(in the rows, 128 means zero)
Each path is a new rotation, seen through one point. The rows after it are directions, each followed by how far the rotation turns it, in degrees each step (0 if it stays put).
Each turn is a multiple of 5 degrees from 10 to 175, or 0.
Each row of a path follows its step; steps can be skipped.
Rotation 1:
step 3: [131 126 141 133 121 107 130 129 122 138 130 113 132 127 127 113 122 131
 147 135 120 131 114 115 122 128 116 130 131 125 130 128 132 134 118 126
 127 133 130 128 128 119 127 137 135 123 134 120]
step 5: [118 133 138 127 130 115 130 143 114 126 140 126 135 133 124 147 130 131
 133 128 130 127 129 131 137 121 114 121 139 115 131 131 127 133 113 137
 125 131 122 130 130 130 123 139 132 134 126 130]
step 7: [115 131 135 144 130 137 129 136 125 126 133 120 120 116 125 132 130 133
 135 140 117 136 127 130 126 126 119 129 145 117 132 120 129 137 136 126
 144 118 121 115 128 120 137 132 131 129 125 129]
step 8: [133 128 115 136 129 130 139 125 129 132 137 138 142 125 133 135 133 131
 124 135 127 137 135 136 127 138 123 135 116 145 139 134 122 131 145 133
 120 123 116 125 126 125 126 113 128 123 122 123]
step 13: [135 124 131 128 131 128 118 132 109 121 136 120 135 132 120 131 124 127
 137 126 127 131 119 133 144 127 139 123 117 130 117 135 119 131 114 128
 137 124 136 123 122 126 118 141 132 137 132 142]
step 16: [135 142 125 134 126 131 129 140 130 140 134 141 123 145 133 124 133 130
 133 134 127 124 121 143 112 138 126 140 127 130 136 134 128 133 129 139
 123 129 113 133 139 128 124 129 134 132 137 121]
step 26: [131 117 141 135 131 137 137 134 128 131 132 128 122 129 124 125 131 136
 140 136 117 125 131 116 129 122 140 121 133 126 137 136 134 122 125 140
 121 144 123 132 118 130 112 142 132 120 133 122]
step 29: [116 131 120 118 141 115 129 119 138 130 130 133 122 139 124 113 126 124
 110 128 129 120 123 128 124 117 127 124 123 133 136 130 126 134 139 128
 118 132 127 110 133 127 130 114 127 126 130 123]
step 34: [142 122 140 123 129 128 133 123 131 131 125 120 131 125 144 136 133 134
 137 129 131 118 123 115 129 127 130 140 119 130 130 143 139 131 124 120
 134 137 133 127 117 137 122 138 135 119 121 139]
Speeds:
[128 129 129 128 128 127 130 125 127 129 128 130 129 127 127 125 128 129
 126 127 133 128 126 133 124 126 124 127 128 128 132 126 124 127 125 125
 128 127 124 129 126 131 127 125 125 124 134 127]	170
[129 129 129 126 126 129 129 128 125 125 131 123 126 125 124 128 126 124
 128 125 129 127 128 125 127 127 128 130 127 127 128 130 134 129 132 131
 129 128 128 124 128 128 127 127 124 127 133 124]	95
[127 128 131 128 124 131 127 128 128 126 127 128 128 127 132 131 124 129
 130 131 134 127 129 128 127 128 127 120 126 128 129 130 126 131 130 132
 130 129 128 129 129 125 130 125 130 124 126 128]	25
[125 128 130 127 129 122 127 124 130 127 127 128 130 127 129 129 130 126
 129 131 131 128 129 126 129 124 126 128 131 131 125 129 135 126 130 123
 126 129 124 127 127 126 126 129 128 124 126 130]	10
[129 128 129 128 123 124 129 126 128 132 126 127 127 127 130 129 122 129
 129 126 126 128 128 128 126 125 132 130 125 124 130 127 126 127 131 125
 125 133 128 132 124 128 126 131 125 128 126 126]	45
[123 128 128 126 123 129 128 129 130 131 129 128 128 132 129 129 128 125
 130 127 129 131 123 126 128 124 125 132 125 129 127 126 129 129 127 130
 129 129 127 129 129 133 133 128 133 128 130 130]	25
[128 123 129 126 131 125 125 127 132 131 131 126 131 123 129 129 132 131
 127 126 128 127 128 124 127 127 128 128 131 126 129 128 125 131 129 129
 128 130 132 128 132 133 127 127 129 125 127 125]	10
